Rotation paths and how fast each direction turns (degrees each step)
Each turn is a multiple of 5 degrees from 10 to 175, or 0.
Each row of a path follows its step; steps can be skipped.
Rotation 1:
step 0: [-14.3   2.2 -26.9  21.7   1.6  19.3  -3.2  -9.1  17.2  10.8   5.4  12.4
  17.5   5.0 -11.0  11.5 -15.7  17.7 -15.1   1.8   1.6   3.7  18.9  -0.9
   6.0  22.9   2.9  13.3   7.1  -6.7  -2.4  12.1  13.3  11.7  -3.2 -17.2
   5.9  45.8  -7.2   5.7   3.7 -12.3  14.1  -4.9   6.7  21.7 -11.3   4.0
   0.2  16.5  -1.8]
step 1: [ -7.6  -5.9   3.4  23.6   9.9  14.0  -0.1   3.1  22.1  12.4  -5.7  -3.7
   4.4  15.4  12.2  -3.5 -14.1  -6.7 -14.1  20.9  19.3  -4.5  23.0  -2.4
 -16.7  18.4  10.0  21.1  -6.2  22.4  14.7   3.9  10.9   7.9  -7.7 -22.7
  31.5 -15.2  -2.3  10.1  -3.2 -11.3 -11.1   6.3   2.6  13.3  26.9  12.5
  10.1  -1.1   5.2]
step 2: [-23.9 -39.9  13.8  10.6  19.6  -1.3  12.2 -21.8  -1.4  -3.1  19.8 -15.9
  16.0 -15.7  16.1 -22.9  -9.5   1.6 -16.5   1.4  -4.2  -4.5  19.6 -14.9
  -8.8   1.6 -17.6   9.6  -9.6  -2.3  -8.7   2.2  11.1   1.9   1.8  14.1
  10.3   6.3   9.9  10.6  -9.1   5.5   8.4  22.9  -3.7   2.0  25.9   2.9
  -1.0   2.2  13.1]
step 4: [-16.4 -15.3 -16.3  12.5 -16.1   4.5   8.3   8.1  21.9  16.4  -3.0  12.0
  26.2   9.1 -14.1 -14.0 -25.3  -5.1 -11.1  12.0   4.7  10.7   6.4  24.7
  19.8   4.0  11.4  30.7  13.1  -2.6  14.1  11.1  19.3   5.5  -5.8  -0.7
  20.1  19.9 -10.2  -4.1  20.4  -7.1   1.5  -6.4  -1.2 -10.0  10.3  11.3
  -5.5  -0.3  -4.5]
step 5: [-11.0  -7.8   3.9   7.4  13.6  17.9 -11.9 -15.3  15.1  -7.8  15.7 -11.9
  -4.4  -0.1   2.0 -11.4 -39.8  14.6 -17.8   9.7   1.9  -2.0  10.8  -5.6
   5.0  -2.4  19.3  10.5   0.8  11.3 -19.2  18.2   9.1 -19.5  -2.4 -12.3
  11.2  -6.2  -8.5  -2.4   4.9 -26.0  -5.0  11.9  12.1   9.4  31.4  23.8
   4.5 -14.9   2.6]
step 6: [-19.2   0.3 -13.1   5.0  11.1  18.9  12.7 -10.8  16.8 -11.9  20.6  14.8
   9.6  17.4  21.2 -34.1  -4.2   2.0 -18.8  -8.0 -14.1   5.7  12.3 -26.1
 -31.3  -3.7  -6.4   9.1  -5.6  -9.7 -16.1   0.7  13.7   1.8  10.4  -6.3
  13.1  13.5  -3.9   3.0 -20.8  -4.9   6.3  11.6   5.0  -6.3  13.8 -17.1
  -3.8   5.0   2.9]
step 7: [-17.5 -34.7 -29.7   0.6  -7.8  12.7  10.5  13.0  -4.0  16.8  -9.7   1.1
   8.1  11.2  13.6  -2.6   5.6  20.1  11.2   4.7   1.2  -6.6  20.9  -5.7
  -5.7   0.1  -5.0  11.2  -8.2 -17.0  -1.2  -3.4  24.5  -1.2  -4.8   0.2
  28.8  -4.1  -4.3  -0.4   8.3 -11.3 -10.3   5.6   3.8 -15.5  13.6   3.0
 -13.8  33.2 -20.6]
step 8: [-15.1 -31.4 -28.0   5.8  16.6  22.4  -1.4  -6.5  -8.4  15.6   6.0  11.9
  25.3  -9.2 -10.6   6.4 -14.2  -3.0 -11.8   5.0  12.5  -1.2  10.4  10.9
  12.4   3.3  -4.0   3.8  10.7   2.0 -13.9  15.7   5.3  -3.0   3.0  -3.7
  20.6  30.9   0.1  11.4  14.2  -1.9   0.2  -6.8  22.1   2.8   1.9  33.4
  12.5  -3.3   6.9]
step 10: [ -6.7 -18.8  -8.7   1.3  14.5 -18.1  26.9  -0.6  10.2 -16.7  19.4  -1.6
  11.5  12.1   5.1 -33.4 -13.2  24.9  -3.3 -14.3   6.9   6.7  15.9   3.6
   8.3   3.3  -7.6  10.0 -18.6  -4.6   7.6  -2.7  11.1  -1.2   0.7   7.2
  12.5  14.7 -10.0   4.5 -21.7   3.6   7.6  18.6   0.2 -15.3  36.6  -2.5
 -11.4   8.1  -6.1]
step 11: [-15.9 -28.9 -16.8 -12.8  13.0   3.5  -5.2  13.5   6.0  19.1   3.8  -0.5
  10.0  12.2   0.7   7.1 -13.2  25.2  -4.9   2.8 -19.8 -11.9   6.3  -2.9
   6.3  -1.4  -3.7   5.1 -22.4  -0.8 -10.0   1.7  -1.4  -7.6  -0.9 -14.2
  14.8  29.4 -17.7  -0.9  -1.1 -27.0   0.1  18.0  22.6  13.6  -8.7   0.7
 -24.4  18.8 -12.7]
[-2.0 -2.0 -5.1  3.5 -3.7  2.8 -1.0  3.7  1.2  0.0 -0.2  1.0 -4.9  2.0
  1.5  6.8 -0.9  1.7  0.9  1.8  2.0  1.7  2.0  4.1  0.2 -2.6 -8.5  3.7
  5.3  1.7  6.7  0.9 -6.6 -0.6 -3.7  0.6 -2.5  3.8  3.7 -6.8 -1.8 -7.1
  5.0  4.2  2.9 -7.6 -6.0  3.5 -1.4  3.9  2.0]
95
[-0.4  2.4 -0.3  5.2 -7.0 -1.7  4.5  2.6  1.7  0.2  3.5  0.7 -4.5  4.2
 -2.9  0.4  1.4  0.1  4.4  1.0  2.0  3.9 -1.2 -0.9 -1.4  1.1  2.0 -9.3
 -6.7  2.2 -0.4 -2.3 -0.2 -8.3  0.7 -0.3  6.5 -4.5  7.6  3.1  1.3 -4.8
 -6.3  3.9  3.5  3.9 -1.2  7.0 -3.0 -0.8  0.6]
175
[-1.0 -2.8 -5.9 -0.9  3.3 -3.2 -2.0  8.8  0.2 -6.5  6.2 -1.8 -0.1  1.0
 -3.5  5.3  1.4 -5.8 -0.8  0.8 -1.3  2.1 -1.1 -3.0  0.6  8.7 -2.6  3.3
 -0.6 -2.2  0.2 -4.3  2.7  1.4 -6.8  7.0  4.5 -6.5 -3.9 -1.8  0.5 -2.7
  2.5 -2.1 -5.6 -0.6  3.0  2.0  0.0 -5.7 -3.6]
125
[ -1.9  -1.2  -3.0  -4.3   8.0  -2.6  -2.2   0.6  -1.2  -3.0  -2.8   2.0
  -3.9   8.5   2.4  -3.1   0.9  -0.7   6.9 -12.5   4.0  -1.8   0.4   4.5
   1.1   2.7  -1.5   2.1  -6.0   3.5  -3.6  -0.1   3.0   1.0   0.1  -1.2
  -3.0   1.3  -1.3  -2.6   0.4   4.4  -2.0   0.1   5.4  -1.2  -6.0   7.2
   1.9  -0.6  -2.3]
25
[ 0.0  4.1 -5.4  1.2  1.8  5.8 -1.7 -1.2  4.1 -8.5  1.7 -3.1 -1.7  4.4
  3.9  1.9  0.6  6.4  2.8  3.4 -1.2 -2.9 -0.1 -2.3 -4.8  3.3  6.8  0.2
  2.5  1.6 -4.8 -1.8  3.8  0.8  4.9 -7.8  3.0 -1.5  0.3 -4.8  4.1 -3.4
  6.0  2.1 -2.2  3.3 -5.9 -6.7 -1.4  2.4 -2.2]
60
[-1.4  5.1 -1.6  3.1 -7.5 -1.0 -5.6 -4.0 -1.8 -0.6  5.2 -0.7 -6.6  0.9
  0.4 -0.4  1.3  3.7  3.0 -3.4 -2.6  3.8  0.4 -1.1 -4.3 -2.4  4.5  1.2
 -1.1 -9.0 -2.5 -2.8  4.2  5.1 -7.2  4.2 -0.5  7.2  4.5  0.1 -7.4  3.5
  1.8 -0.1  0.3  0.1  2.0 -0.5  7.4 -0.4  0.0]
110
Rotation 2:
step 0: [ -3.6  18.3  -4.4  -2.6   5.6 -17.7  12.5  13.3   1.2  -1.9   0.7   1.7
   0.9 -22.8  -1.9  -5.5 -18.9   8.2  -5.8   9.3  -3.1   2.4  -4.0  -0.2
  14.3  12.9  19.8  20.4 -25.4 -12.8   5.3  -1.2 -26.9  -5.3 -15.9  -9.4
  20.7 -16.7 -10.5  -0.5  -9.6  41.4  -4.0   1.6  -6.4   2.4   3.1 -20.8
 -14.0   3.1   5.4]
step 1: [  7.1 -17.1   7.8  15.4  -0.2   4.1   0.9  -8.2 -11.6  -2.9  -5.6 -10.0
  -4.2  -2.7  12.0  -7.7  10.3   6.0  15.1   3.9 -13.6   0.3 -27.5 -15.7
   6.3  18.3  19.4  26.5 -22.4 -18.8 -18.1 -12.3 -11.8   6.9  -6.9  -3.3
  10.3  28.8  -0.8  -0.2  -4.6  17.2  14.1   5.6  -0.8 -14.0 -24.5  -3.7
  16.2   4.9 -14.6]
step 2: [  3.1  -8.3  13.5   1.6 -10.6 -15.2  -6.0  -7.8  -3.7   6.5  20.2  -7.6
  -1.7  -5.6  24.7 -12.5   1.9 -19.0 -21.3  -4.3  21.2   0.6  -3.7  -0.7
  -1.7  11.8   5.5  10.0 -28.3  -4.2 -18.4 -15.9 -16.1 -20.7 -11.7  23.0
  26.0 -17.2   3.6   9.6  18.1  10.2  13.0 -13.7  -4.6  16.9  -2.8   3.7
   6.4  -5.5  -6.9]
step 3: [  6.2  -7.0 -13.0   5.7  -3.6  20.5  20.0  -2.9   1.6  12.6  23.8   7.5
  -9.2  -4.1  -6.4 -12.5  -4.0   0.0  -3.8  19.4   8.5 -11.2 -10.4   8.5
  12.2  17.6   8.9   9.9 -10.5 -16.2   3.1   4.0 -27.0 -32.2 -13.6  -8.0
   1.9   5.9  -9.4  -7.0  -2.4  30.1   4.0   3.7  12.1   7.5  18.0 -10.7
  12.9  26.4  -1.1]
step 4: [ -4.1 -13.5 -26.1  -2.1  -9.8 -16.6   1.1   7.5 -15.6  16.2  -8.1  -4.1
 -15.8  -8.8  20.5   3.6  -5.0 -16.4   0.6  10.1 -18.2  -5.7 -18.9  10.7
   4.9   7.8   1.6  24.5 -28.8  10.0 -13.6 -13.7  -5.5 -19.6  10.2  -8.0
   0.8   9.6 -11.9  13.7   7.0   6.0  15.7  14.7 -17.8 -20.6 -11.6  -1.9
  12.9  12.4  -2.4]
step 5: [ -0.1  -4.3  -0.4   6.0   3.2 -24.5   0.9 -10.3 -18.1   1.1   3.3 -11.3
   3.0 -14.4   7.8 -30.3   2.0 -12.9 -22.0   7.9 -22.9  21.6  -1.3   4.4
   3.3  -6.9  24.7  15.4  -1.7 -11.1  -2.9   8.6 -25.2 -15.0 -10.0   7.1
  -4.9 -15.3 -13.2   8.8  13.5  19.9   5.7 -26.3   7.8   8.8  -5.9  -1.0
  19.4  -3.7   5.9]
step 6: [ -5.2 -34.6  -5.1  13.9 -22.5  10.1  11.8  11.9   8.1   2.1   3.8 -15.2
  -1.3  -4.4   5.0 -18.8   7.8  10.5   6.9  -6.1  -8.8 -26.5 -11.0 -21.5
   5.2  16.7  12.4  16.5  -8.1   1.1  -1.7   0.3 -17.3 -18.7   4.4  -5.9
   4.6   2.9 -19.8   9.4 -12.5  28.3   4.1 -12.0   0.4  14.0   3.6  17.1
  -3.8  10.4  16.2]
step 7: [ 11.6  -1.9  -7.1   1.1 -26.1 -14.4  -1.8   3.4  -4.5   5.9   7.4 -10.9
 -12.9 -14.9  21.3   5.8 -15.4  -5.1 -16.5  10.0 -20.5 -11.0 -16.1  15.4
  12.5  11.7 -15.1  -7.2 -25.3   9.4  -8.1 -16.9 -11.8   6.8 -13.3  18.1
  -6.3  22.6  -5.3   9.5  14.1  31.9   5.5  -7.6   1.9  11.2 -11.7 -11.4
  -5.8   0.4   7.6]
step 9: [ 10.4   3.6   7.0  11.1  -7.1  13.6  12.5 -11.2   4.0   8.5  -8.6  -5.8
 -16.0 -10.6   3.4 -12.5 -13.7  -3.0   0.0   1.1  -8.0 -19.9 -15.3 -16.7
  -3.4  -2.0   7.8  16.3 -29.0  -6.4   1.0  -1.4  -4.1   2.6  11.6  -7.2
  23.5 -25.0 -23.7  20.3   8.1  36.5  14.8   6.1  -6.3  -7.3 -20.8   6.8
  -3.8  10.9   1.7]
step 11: [ 16.6 -31.1 -11.3   8.4  -4.9  16.2  -6.1  -8.8   4.7  15.3   6.1 -17.2
  -0.7   7.8  -4.1  -1.0  13.5 -18.3 -12.5   7.7   5.5 -21.3  -4.8  -6.6
 -10.1  18.8  10.1   6.8   3.7  -5.8 -12.0  -9.7 -21.2 -16.7  -4.3  11.5
  -4.4  -3.5   2.5  -9.4  16.9  21.3  19.2 -15.5 -24.2   0.7 -14.1  -2.5
  22.8  10.2 -15.1]
[-0.1  3.4 -1.8  4.8  0.3  2.2 -5.1  6.6 -0.7 -6.3  1.9  4.8 -1.9 -3.6
 -0.6  2.9 -1.5  1.9 -1.2 -2.3 -2.5 -0.5 -3.5  6.7 -1.5  8.4 -2.5  2.6
 -0.8 -0.8  3.8 -2.7 -1.4  1.6  6.1  0.3 -1.0  6.2  2.1  6.4 -5.7 -2.3
  4.8  2.0  7.6 -3.9 -6.9 -0.2 -1.8  4.9  2.7]
120
[ 5.1  6.4 -5.3  7.6  6.8  2.1 -4.9 -3.4 -0.4  3.2 -2.8  2.5  2.3  0.7
  2.0  3.5 -0.2  2.6  2.3  2.0  4.9 -1.1  4.8  0.1 -3.8  2.9  1.3  3.6
 -4.1 -3.7 -1.4 -6.5 -1.4  4.9 -1.3  3.4  3.5 -1.6  0.8 -3.9 -6.5  1.7
  5.4  1.7 -3.9  2.3  6.5  1.9  6.2 -4.7 -0.3]
35
[ 0.0  0.1 -1.7 -3.3  2.1 -5.8  1.8  9.7 -1.2  4.5 -0.7 -4.7 -2.3  2.7
  0.3  3.0  1.0 -3.9  0.1 -1.3  5.4 -7.0  1.6 -1.8 -7.0  5.0 -5.2 -0.7
 -0.2  3.4  3.8  0.9 -0.1  0.7  2.7  3.8  5.0 -7.1  1.6  5.8  2.9  5.1
 -0.3 -1.6 -2.9 -6.9 -3.7 -2.3  0.3 -6.6  1.1]
155
[ -2.4  -3.4  -0.7   2.3  -2.1  -5.7  -2.1   4.6   3.4   1.7  -3.3   1.0
   5.0  -0.4   2.3   2.0  -4.1   2.6  -1.2  -5.6  -1.3   4.1   5.3  -7.2
  -2.1   5.6  -2.0   3.5  -6.8   2.7  -4.2   1.6   1.7 -11.3   1.4  -0.2
   1.0  -1.4  -0.1  -2.3  -5.4  -8.1  -1.5   1.5  -1.9   0.9   3.7  -2.1
  -6.5   1.6  -0.9]
175
[-1.0  0.2 -2.9  5.1 -1.0 -4.5 -3.5  7.1  2.1 -2.5  1.9 -5.3  7.2 -0.6
 -6.3 -5.2  3.7 -5.2 -4.7  3.4  2.7  4.4  4.2  6.0  4.4 -0.5 -2.0 -4.6
  1.9 -1.7 -2.5 -0.2 -5.3  1.7 -4.3 -5.0  1.0 -7.0  1.5 -1.5 -0.1 -0.5
  4.4  6.0  3.0  5.2 -2.4 -1.9 -2.1 -2.4 -1.8]
135
